Here are some points:
[ 13  -9 -10 -31  18  -6 -11   5  21  34 -17   6 -43 -36  -2 -21  50   4
 -30  14  -1 -60 -22 -35]
[ 18 -16 -31  29 -25  -7  -4  17  14  24   6  -4 -14  30  32  -7 -35  19
  64  20 -17  31  -8   4]
[ 21   7  18  35  24  15 -12  -3 -31 -21 -26  14   1   1  26 -20 -13 -25
  12 -40  30  15 -18  -3]
[-14  10 -24 -15 -16 -46 -14  26   4  16  15   2  38 -10 -22   6  -7  22
 -29 -20   8 -12  27 -37]
[ -9  -9 -23  13 -47 -11  44  13  55  15 -24 -18 -23   9  -7 -10 -34   4
  -7  53  -2  18  15 -24]
[ -8  51 -31  39   7 -30  27  -2  79  -3   8  -4 -38  15  36  -1  20 -15
   3   0 -34 -27  11   1]
[-14  42 -32  34   1 -22  11  -3  63 -18  16  22 -18  32  17  14   3 -31
  25 -44 -24 -43  14 -31]
[ 12   2   7  29  39  12   8 -50  15  -9  -6  -4  33  32  -5  11  24 -49
  48  -8   4  -1   0  54]
[-19 -13  59 -11   9 -32  11  14 -17  24   3 -11 -18 -40  16 -13  17  18
 -13   1   1  10  14  -1]
[ 23 -32 -27 -12 -38  20  -5 -22  -1   0  13  30 -21  -4 -31  15 -34  36
 -27 -22   6 -12 -15 -30]
[ -4  23  -3  38   5 -34  31 -26  72  28  -9  -4 -10   9  20 -12  -4   4
   1  17 -31 -10   8  11]
[ 20  17 -11  54  38   3  -7 -21  31  22  16  16  -2  29  58  -9 -10  18
  74 -14 -56  -1 -10  49]
[  9  -1 -20  35  26 -35  20 -34  54 -14  11 -12 -15  25  10   5  -9 -11
  13  18   4  -8  17  46]
[ 21  19 -14  62   2   4  16 -34  42  26  20  31  -2  46  24   5 -25  31
  59 -20 -22 -14 -30  23]
[  9  26  -5 -26   8 -13  -7  21 -20  -8  13 -21  57 -11 -17  -9   6   6
 -24  24 -10  -5   9 -16]
[-21   3 -26 -23   6 -47 -40  32 -19 -23  40   9  26  -5  -2   8 -14  39
  -7 -18 -13   2  39   0]
[ -6  28  -7  31  27 -26   4 -22  45  -3  15   8 -23  11  36 -11 -15  21
  21  22 -46   1  22  53]
Here are 16 more points, each followed by its number:
[-19  -6  15 -12 -44 -14  14   6 -10   0  16  15 -14   4 -16  50 -26  34
 -18 -47  -8  21  17 -10] 0
[ -7  -9 -12 -20  37   7 -24   2 -40 -11  12  -8  63   3 -30  12  45 -16
  -1   0  38  11  19  30] 1
[ -5  16  -2  16 -15  28  34  16 -19 -41  13 -16   4  21   1 -19 -36 -33
  27  45  14  42  -1 -35] 2
[ 33   3  -2  -2  16  39   5 -15 -37 -17   6 -25  -3 -27  16 -24   9 -17
 -21  13  -4  12 -19 -11] 3
[  6  43  11 -23   8  42 -10  17 -20 -64 -17   6   4   5 -12   2  11 -61
 -22 -13   8 -17 -18 -16] 4
[ -1   6  29 -27  -2   1   8   2 -32 -18   2 -39   9  -4  -6  38   2 -27
  -8  -4  -2  27   5  39] 5
[ 21 -12 -21  14   4   5  20 -14  -4  -4 -10 -18 -42 -44  31 -26  15  13
 -47  16   9   8   5  -1] 6
[-19  27  36 -31   2  16  -5  15 -40 -12  20 -27   4 -17  21  23  -1   6
  -1   4 -54  48  10  48] 7
[-38  18 -47   8 -47  -2  21  37  34 -24   6  11 -30  31 -11  18 -20 -30
  17  -9   5   0  13 -77] 8
[-13 -31  50 -35  -3 -34   2   4 -11  23   0 -21 -15 -23 -19  17  18   8
 -11   8  21 -11   5  28] 9
[  1  16  30 -33  17  27 -39   0 -50 -47  -4  -1  19   4  -9  -6 -24 -25
  -2   8  -3  15  -5  31] 10
[ -8  25 -11  -9  -9   5  -1  19  18 -41 -36   6 -37  -8   1   2   9 -31
 -47 -12  19 -15   5  -5] 11
[ 21  -6  -6 -31  18  39 -28 -14 -31  -1  11 -10  -3 -24   9 -11  -5   7
 -11  28 -35   5 -14  26] 12
[-16  15  39 -22 -16  -6  17  12 -14  18 -11 -34  16 -23   2  22   3 -10
 -21   0 -43  25  -3  13] 13
[ 28 -27 -20  -6  -4   0  22 -17  28  38 -34 -19 -30 -39  -1 -14   3  19
 -56  23 -14  -6  -3   1] 14
[ 23 -56 -38 -15  -8  -1 -12 -24  -4  -4  -2  -9 -14  -7 -24  20 -13 -13
 -23 -27  27 -18  -1 -10] 15
Which two of these numbered points are nearest to each point below, looking only along the 5 directions in which the first points spread most? Their numbers follow each, nearest first.
[-21   2  21   7  -6 -22  13  15 -27  -2   7 -10 -15 -20  20  24 -11  -2
 -16 -56  -1  41  34 -20] > 5 13
[  8  18 -29 -22   4  43   4   5   5 -15   0 -15 -19 -19   9  -1  28 -30
 -29   6 -20 -25 -21 -11] > 11 4
[-20   0 -10 -11 -33 -12  12  35  48   7   2  13 -35  12 -14 -18  15  -8
  18  44  10 -38  -9 -65] > 14 8
[ -7  12  -5  15 -14  27  33  14 -12 -37  19 -24   5  20   4 -20 -28 -32
  27  43  13  41  -7 -38] > 2 12
[-11  39  10 -23  -2  44 -11  18 -16 -57 -18   4   3   3  -9   4   8 -61
 -19 -14   8 -15 -17 -10] > 4 11
[-24 -10  16 -12 -54  -8   7   7 -12  -3  16   3 -15   6 -18  50 -35  35
 -18 -49  -7  22  23 -13] > 0 15
[ 14 -11  37 -14   8  53 -15 -27 -48 -23 -29  32  31  19 -40  10   1 -17
  -6 -21  29  19 -17  12] > 10 3
[-11  20  22  37   7 -17  10  12 -26  19  -7 -17 -17 -18  57   9   7   8
  16 -43 -15  40   4  12] > 12 5
[  7   3 -29  14  -8 -14 -13  17  -9  16  33  22  28  12   1   4  -3  65
  11 -14   7 -10  -8  -3] > 0 2
[ 14 -25 -20   6   0   7   0 -12 -18   3   5  -5 -23 -25  12 -10 -14  -2
 -26 -28  13   5   7 -46] > 15 3
[-12 -34  49 -34   4 -44  -1   3  -6  33   1 -23 -13 -25 -17  18  15   8
 -11   8  22 -14   8  33] > 9 13
[ -3 -13 -41 -19  -2 -43 -29  19 -13 -26  36  -3  33   3 -31  20  -7   3
 -15 -23  45 -12  35  -8] > 0 1
[-12  13  24  14   0 -25  33  15 -10   2   3 -30 -35 -37  38   7   3  12
 -37  -9  -5  51  31   3] > 13 9
[-16   8  -2 -15   4   7 -12   3 -38   6  25  10  57  11 -34   8  28  31
  -7  -1  16   9   1  12] > 10 1
[ -9  18  16  25  50  22 -12 -39   4  14  11   2  30  24  24  -5  19 -15
  56  -2 -48  16   5  60] > 7 5
[ 30 -25 -19   7   1  16   2 -13 -21  -4   3   3 -21 -27  10 -10  -5  -4
 -26 -29  13   6   2 -43] > 15 3
[ 23  -7 -25  57 -16  11  20  13   6  13   8  -5 -13  23  37 -21 -29  -4
  54   9  15  36 -14 -43] > 2 0
